The same turns and mirrors carry the whole set onto itself and the rows of a family onto each other. Which other rows belong to the same family as each row named below? List them in the order they appear above.
These 28 rows form 7 families of 4 rows each.
Devi: [ 1.18,  0.37,  1.41, -0.55, -0.60, -2.91,  0.65, -0.05, -0.13, -0.64,
 -4.71,  0.15, -0.64, -1.92, -1.39,  0.76, -0.68, -1.85, -1.97,  1.41]
Kun: [ 0.63, -1.46,  0.86, -2.53,  0.45, -2.08,  0.42, -2.42, -1.05, -0.73,
 -3.99, -0.36,  0.23, -1.82, -0.15, -0.36,  0.73,  0.68, -1.80,  2.94]
miker: [ 0.29, -1.01,  0.90, -2.22, -0.06, -2.00,  1.26, -2.40, -1.15, -1.34,
 -3.67, -0.38,  0.20, -2.32, -0.42, -0.30,  1.02,  0.72, -1.24,  3.48]
zaru: [ 1.25,  0.27,  1.39, -0.62, -0.45, -2.64,  0.93, -0.37,  0.08, -0.43,
 -4.89, -0.05, -1.15, -1.71, -1.85,  0.65, -0.28, -1.19, -2.12,  1.48]
Vef: [ 0.66, -0.83,  0.29,  1.18,  0.35, -0.88,  1.33,  0.63,  0.62, -0.10,
  0.09,  0.28,  0.03, -1.19, -0.77, -0.40,  1.35, -2.21, -2.25,  2.39]
rebag: [ 2.12, -0.42,  0.00, -0.13,  1.22, -1.92,  2.16,  0.48, -2.07,  0.57,
 -0.99,  2.69, -0.30, -2.61,  1.22, -0.88,  1.88, -0.89, -1.30,  2.67]
petu: [ 0.81, -1.20,  0.40,  1.10,  0.05, -0.77,  1.09,  0.37,  0.92, -0.39,
 -0.08,  0.72, -0.07, -1.51, -0.80, -0.66,  1.73, -2.38, -2.47,  2.41]
Silof: [ 1.54,  0.96,  1.42, -0.65, -0.63, -2.72,  1.49, -0.11, -0.31, -0.66,
 -4.54,  0.06, -1.19, -1.85, -1.67,  1.00, -0.11, -1.15, -1.60,  1.62]
maz: [ 3.25, -0.86,  0.41, -0.46,  1.21, -1.29,  1.86,  0.32, -1.98, -0.09,
 -0.77,  2.64, -0.38, -1.97,  1.02, -0.95,  1.47, -1.24, -2.26,  2.69]
vum: [ 1.34,  0.72,  1.49, -0.85, -1.00, -2.83,  0.74, -0.11,  0.26, -0.82,
 -4.77,  0.49, -0.88, -1.62, -0.68,  0.94, -0.05, -1.39, -1.69,  1.26]
baz: [ 1.33,  0.15,  2.00, -0.54, -0.94, -3.08,  0.58, -0.16, -0.19, -0.76,
 -4.49, -0.04, -0.50, -1.68, -1.11,  0.66, -0.29, -1.80, -2.16,  1.11]
dufa: [ 0.71, -1.20, -0.24,  0.38,  0.72, -0.40,  1.07,  0.84,  0.22, -0.23,
 -0.08,  1.11, -0.31, -0.60, -0.73, -0.90,  1.41, -2.20, -2.27,  2.02]
nin: [ 0.01, -0.32,  0.38, -1.59,  0.11, -2.03,  0.90, -2.77, -1.14, -0.86,
 -4.13,  0.15,  0.72, -1.68, -0.13,  0.15,  0.42,  0.73, -1.74,  3.07]
tos: [ 1.20, -0.91,  0.58,  0.59,  0.21, -0.61,  0.98,  0.77,  0.54, -0.64,
  0.22,  0.69,  0.40, -1.06, -0.42, -0.84,  2.00, -1.76, -2.47,  2.37]
gimu: [ 0.66, -1.75,  0.26,  1.13,  0.26, -0.28,  1.76,  0.48,  0.35, -0.25,
 -0.20,  0.38, -0.31, -1.44, -0.79, -0.72,  1.14, -2.04, -2.54,  2.38]
Vagud: [ 0.71,  0.61,  1.95, -0.65, -0.60, -2.96,  1.24, -0.23, -0.86, -0.55,
 -4.76, -0.02, -0.28, -1.88, -1.09,  0.61, -0.76, -1.50, -2.28,  1.70]
raro: [ 1.08,  0.58,  1.92, -0.26, -1.09, -2.62,  0.95, -0.92, -0.39, -0.86,
 -4.84, -0.12, -1.01, -2.59, -0.97,  0.54,  0.14, -1.20, -2.15,  1.59]
bodo: [ 0.64, -1.30, -0.15,  0.85, -0.07, -0.67,  1.26,  0.67,  0.53, -0.36,
 -0.27,  0.95, -0.47, -1.58, -0.39, -0.32,  2.08, -2.42, -2.71,  2.00]
Pirin: [ 2.57, -0.92,  0.03, -0.27,  1.15, -1.69,  2.38, -0.14, -2.37,  0.20,
 -1.04,  2.59, -0.28, -2.41,  1.30, -1.27,  1.22, -1.20, -1.57,  2.99]
sofo: [ 2.22, -0.74,  0.32, -0.58,  1.79, -1.45,  1.65,  0.91, -1.72,  0.62,
 -1.48,  2.97, -0.14, -2.15,  1.47, -1.16,  1.39, -0.88, -1.87,  2.29]
kete: [ 2.86, -0.94,  0.06, -0.46,  1.59, -1.58,  1.71,  0.18, -2.11,  0.42,
 -1.19,  2.71, -0.37, -2.55,  1.00, -1.21,  1.44, -1.15, -1.56,  3.05]
nifif: [ 0.18, -0.83,  0.87, -2.27,  0.03, -2.28,  0.70, -2.21, -0.98, -1.12,
 -4.25,  0.24,  0.17, -2.53,  0.27, -0.07,  1.10,  0.53, -1.23,  3.42]
nula: [ 1.80, -1.11,  0.19, -0.85,  1.23, -1.84,  1.85,  0.41, -1.90, -0.12,
 -0.50,  2.96, -0.56, -1.96,  1.26, -1.16,  1.54, -1.63, -1.86,  2.45]
riz: [ 0.77, -0.73,  0.58, -2.24,  0.28, -1.77,  0.20, -2.67, -1.01, -0.70,
 -3.82,  0.30,  0.61, -1.84,  0.29, -0.11,  0.52,  0.90, -1.44,  3.07]
nuzal: [ 0.43, -1.81,  0.21,  0.78,  0.23, -0.41,  1.16,  0.34,  0.56, -0.34,
 -0.50,  0.81, -0.05, -1.13, -0.16, -0.62,  1.85, -2.21, -3.19,  1.78]
Buz: [ 0.64, -0.50,  0.99, -1.38,  0.61, -1.83,  0.47, -2.33, -1.02, -0.94,
 -4.41, -0.37,  0.21, -2.45, -0.38, -0.22,  0.62,  1.13, -1.31,  3.07]
valu: [ 2.25, -1.25,  0.07, -0.65,  1.84, -1.44,  1.84,  0.76, -1.69,  0.38,
 -1.05,  2.71, -0.37, -2.51,  0.91, -1.46,  1.21, -0.71, -1.61,  2.70]
mes: [ 0.28, -0.84,  0.30, -2.26,  0.18, -2.24,  0.46, -2.81, -0.99, -0.87,
 -3.81,  0.29,  0.62, -2.27,  0.04, -0.30,  0.68,  0.56, -1.48,  3.13]

Which other rows belong to the same family as nula? dufa, raro, Buz
Which other rows belong to the same family as mes? Devi, petu, kete
Which other rows belong to the same family as Vagud? maz, nin, tos
Which other rows belong to the same family as nifif? zaru, bodo, valu

The same turns and mirrors carry the whole set onto itself and the rows of a family onto each other. Which other rows belong to the same family as each row named below? List them in the order they appear above.
These 30 rows form 5 families of 6 rows each.
gutu: [-0.67, -1.44, -0.13, -0.20, -0.26, -1.09, -0.87,  0.77, -1.79, -1.70,
 -1.01, -0.34]
fizod: [-0.63, -1.06, -0.13,  0.21,  1.38,  1.16, -0.79,  1.87, -0.59,  1.91,
 -0.51,  0.76]
Pebi: [ 0.44,  0.05, -0.40, -1.52,  1.67, -0.70,  0.71, -0.77, -0.46,  0.29,
  0.86,  0.89]
zir: [-0.61, -0.96, -0.31,  0.78,  1.27,  1.43, -0.34,  1.59,  0.18,  1.89,
 -0.40,  0.74]
vumal: [-0.60, -1.21, -0.48, -0.22,  1.35,  1.01, -1.61,  1.86, -0.68,  1.66,
 -0.45,  0.27]
bokoz: [-1.86,  0.71, -0.12,  1.46,  0.39,  1.16,  1.24,  0.33, -1.69,  0.60,
 -0.12, -1.42]
sebe: [ 0.36,  0.12,  0.28, -1.44, -0.94,  0.62, -1.05,  0.64, -2.65, -0.14,
  0.32,  0.34]
Pasun: [-1.84,  0.42, -0.14,  0.24,  0.51,  0.61, -0.15,  0.76, -2.92,  0.41,
 -0.25, -1.79]
dodum: [-0.56, -1.00, -0.83,  0.93,  1.17,  1.54, -0.69,  1.27,  0.84,  1.63,
 -0.24,  0.19]
Vudo: [ 0.46,  0.17, -1.18, -0.17, -1.36,  1.31, -1.11, -0.56,  0.14, -0.78,
  0.88, -0.98]
Bod: [ 0.49, -0.03, -0.97, -1.46,  1.53, -0.61,  0.21, -1.09,  0.19, -0.03,
  1.00,  0.26]
demik: [-0.68, -0.99, -0.11,  1.67, -0.45, -0.27,  1.22,  0.11,  0.14, -1.40,
 -0.81,  0.18]
zeti: [-1.80,  0.61, -0.72,  1.51,  0.26,  1.22,  0.68,  0.00, -1.00,  0.27,
  0.07, -2.11]
Zit: [-1.78,  0.45, -1.06,  0.92,  0.26,  0.99, -0.27,  0.06, -1.27,  0.00,
  0.11, -2.63]
dez: [-0.60, -1.41, -0.84,  0.31, -0.45, -0.81, -0.99,  0.23, -0.52, -2.00,
 -0.75, -1.00]
bifod: [-1.86,  0.61,  0.16,  0.82,  0.54,  0.83,  0.84,  0.74, -2.63,  0.66,
 -0.27, -1.26]
lasib: [ 0.40,  0.49, -0.60,  0.79, -1.37,  1.68,  0.51, -0.61,  0.48, -0.31,
  0.82, -0.05]
mediv: [ 0.30,  0.41,  0.87, -0.49, -0.93,  0.99,  0.58,  0.58, -2.31,  0.33,
  0.25,  1.26]
lif: [-0.72, -1.22,  0.55,  0.20, -0.16, -0.97,  0.31,  0.99, -2.07, -1.22,
 -1.18,  0.56]
teli: [ 0.45,  0.10, -0.52, -1.21,  1.57, -0.54,  0.95, -0.96,  0.00,  0.27,
  0.92,  0.83]
Siz: [ 0.32,  0.61,  0.45,  0.62, -1.12,  1.52,  1.36, -0.02, -0.73,  0.26,
  0.50,  1.07]
tepe: [ 0.46, -0.04, -0.55, -1.81,  1.65, -0.79,  0.28, -0.75, -0.58,  0.16,
  0.88,  0.63]
kanu: [-0.60, -1.21, -0.82,  1.25, -0.55, -0.40,  0.04, -0.12,  0.42, -1.87,
 -0.65, -0.75]
gugi: [ 0.44, -0.01, -0.76, -1.26, -1.14,  0.79, -1.88,  0.03, -1.45, -0.69,
  0.65, -0.78]
Zusum: [-1.79,  0.33, -0.76,  0.26,  0.39,  0.69, -0.69,  0.45, -2.23,  0.07,
 -0.08, -2.47]
bupeb: [-0.52, -1.26, -0.97, -0.09,  1.25,  1.09, -1.95,  1.56, -0.03,  1.41,
 -0.30, -0.25]
vele: [-0.56, -1.18, -1.14,  0.49,  1.15,  1.39, -1.51,  1.27,  0.75,  1.39,
 -0.18, -0.31]
sud: [ 0.49, -0.06, -0.83, -1.79,  1.59, -0.74,  0.01, -0.90, -0.28,  0.00,
  0.94,  0.32]
Sil: [ 0.48,  0.06, -0.83, -1.17,  1.53, -0.51,  0.68, -1.11,  0.31,  0.10,
  1.02,  0.50]
zud: [-0.72, -0.99,  0.56,  1.16, -0.26, -0.57,  1.36,  0.63, -1.11, -1.08,
 -1.06,  0.83]

Which other rows belong to the same family as kanu? gutu, demik, dez, lif, zud
Which other rows belong to the same family as teli? Pebi, Bod, tepe, sud, Sil
Which other rows belong to the same family as gugi? sebe, Vudo, lasib, mediv, Siz

The same turns and mirrors carry the whole set onto itself and the rows of a family onto each other. Which other rows belong to the same family as each row named below? List them in the order they appear above.
These 36 rows form 6 families of 6 rows each.
reri: [ 0.02, -0.63,  0.68,  0.51,  1.76,  0.43,  2.00, -1.39, -0.32]
Babam: [-0.45, -0.86,  0.80, -0.24, -0.30,  0.68,  2.87,  0.56, -0.80]
mis: [ 0.13, -1.42,  1.83, -1.14, -0.67, -1.16, -0.46,  0.45,  0.04]
revot: [-1.05, -0.26,  1.49, -1.48, -0.91, -0.32,  1.60,  0.06, -0.87]
Dat: [ 0.86,  0.80, -0.81,  0.69, -0.90,  0.23,  1.23, -1.02,  0.18]
pumeg: [-0.54, -1.22,  0.12,  0.56, -0.40, -0.11, -1.84,  0.05,  0.08]
bogug: [-0.54, -0.43,  1.60, -0.29, -0.40, -0.16, -1.69,  0.56, -0.32]
nebug: [-1.27, -0.94, -0.59,  1.33,  0.64,  1.32,  0.77, -1.04,  0.01]
tobiv: [ 0.04, -1.75,  0.23, -0.24, -0.16, -1.58, -0.72,  0.17,  0.42]
Nalog: [-1.59,  0.63,  1.32, -0.76, -0.65,  0.57,  0.48,  0.06, -1.18]
sur: [ 0.79,  0.13, -0.60, -0.81, -1.32,  1.07, -0.18,  0.22,  1.11]
gad: [-0.88, -0.56,  0.71,  0.44, -0.68,  2.00,  2.04,  0.48, -1.08]
Vapo: [ 1.00, -0.04, -0.58, -1.12, -1.30,  0.42,  0.32,  0.25,  1.22]
digi: [ 0.89,  0.45, -0.74,  0.72, -1.45,  0.75,  1.15, -1.14,  0.16]
Turom: [ 1.91, -0.74,  0.81, -0.54,  1.50,  0.28,  0.03, -1.30, -0.80]
lak: [ 0.06, -2.65,  0.26,  0.02, -1.53, -0.08, -0.94, -0.09,  0.31]
Gafoz: [ 1.11,  0.29, -0.67,  0.40, -1.22,  0.16,  1.59, -1.06,  0.33]
beg: [-0.54, -1.39,  1.22,  0.96, -0.06,  2.31,  1.44, -1.48, -0.74]
Tobuk: [-0.05, -1.53,  1.87, -0.14, -0.93,  1.27, -1.59,  0.01, -0.34]
tazuz: [-0.03, -0.56,  1.84, -0.51,  0.68, -0.68, -1.33,  0.35, -0.23]
lopi: [-0.80, -1.22, -0.54,  0.57,  1.13, -0.28,  1.85, -0.85,  0.35]
lan: [ 0.70,  0.48, -0.66, -0.89, -0.82,  0.41, -0.14,  0.34,  1.14]
kulu: [-1.23, -0.59,  1.46, -0.99, -1.77,  1.16,  1.04, -0.10, -1.11]
Ruka: [ 0.70, -2.31,  2.06, -1.11, -0.76, -0.52, -0.05,  0.07,  0.08]
Lop: [-1.03,  0.29,  0.60,  0.32,  0.46,  0.87,  1.96,  0.65, -1.09]
bupi: [-0.75, -0.02,  1.08,  0.87,  1.62,  0.70,  1.35, -1.09, -0.69]
nogu: [ 2.23, -1.85,  0.95, -0.69,  0.31,  1.11,  0.48, -1.51, -0.67]
zivet: [ 2.41, -1.91,  1.01, -0.31, -0.24,  0.00, -0.16,  0.46, -0.67]
Dodi: [-0.57, -2.30, -0.41,  0.74, -0.28,  1.05,  1.86, -1.19,  0.31]
Ramo: [ 1.84, -0.73,  0.86,  0.07,  0.69, -0.16, -0.93,  0.65, -0.88]
zok: [-0.10, -1.84,  1.79, -0.57, -1.73,  0.44, -1.01,  0.21, -0.19]
zut: [ 1.91, -1.39,  0.91,  0.36, -0.39,  1.10, -1.12,  0.38, -0.99]
Zoto: [ 1.60, -0.90,  0.76, -0.01,  0.77,  1.70, -0.67, -1.49, -1.01]
Voz: [-0.28, -0.79,  0.62,  1.14,  0.90,  2.08,  1.21, -1.57, -0.57]
Rikuf: [ 0.31, -1.86,  0.80,  0.39,  0.38,  1.35,  2.36, -1.63, -0.23]
musu: [ 0.03, -1.65,  1.37,  0.04,  0.54,  0.28,  2.65, -1.28, -0.33]

Which other rows belong to the same family as zut? Babam, gad, Lop, zivet, Ramo
Which other rows belong to the same family as Turom? revot, Nalog, kulu, nogu, Zoto
Which other rows belong to the same family as tazuz? beg, Tobuk, Ruka, bupi, musu
Which other rows belong to the same family as nebug? pumeg, tobiv, lak, lopi, Dodi
Which other rows belong to the same family as Voz? reri, mis, bogug, zok, Rikuf

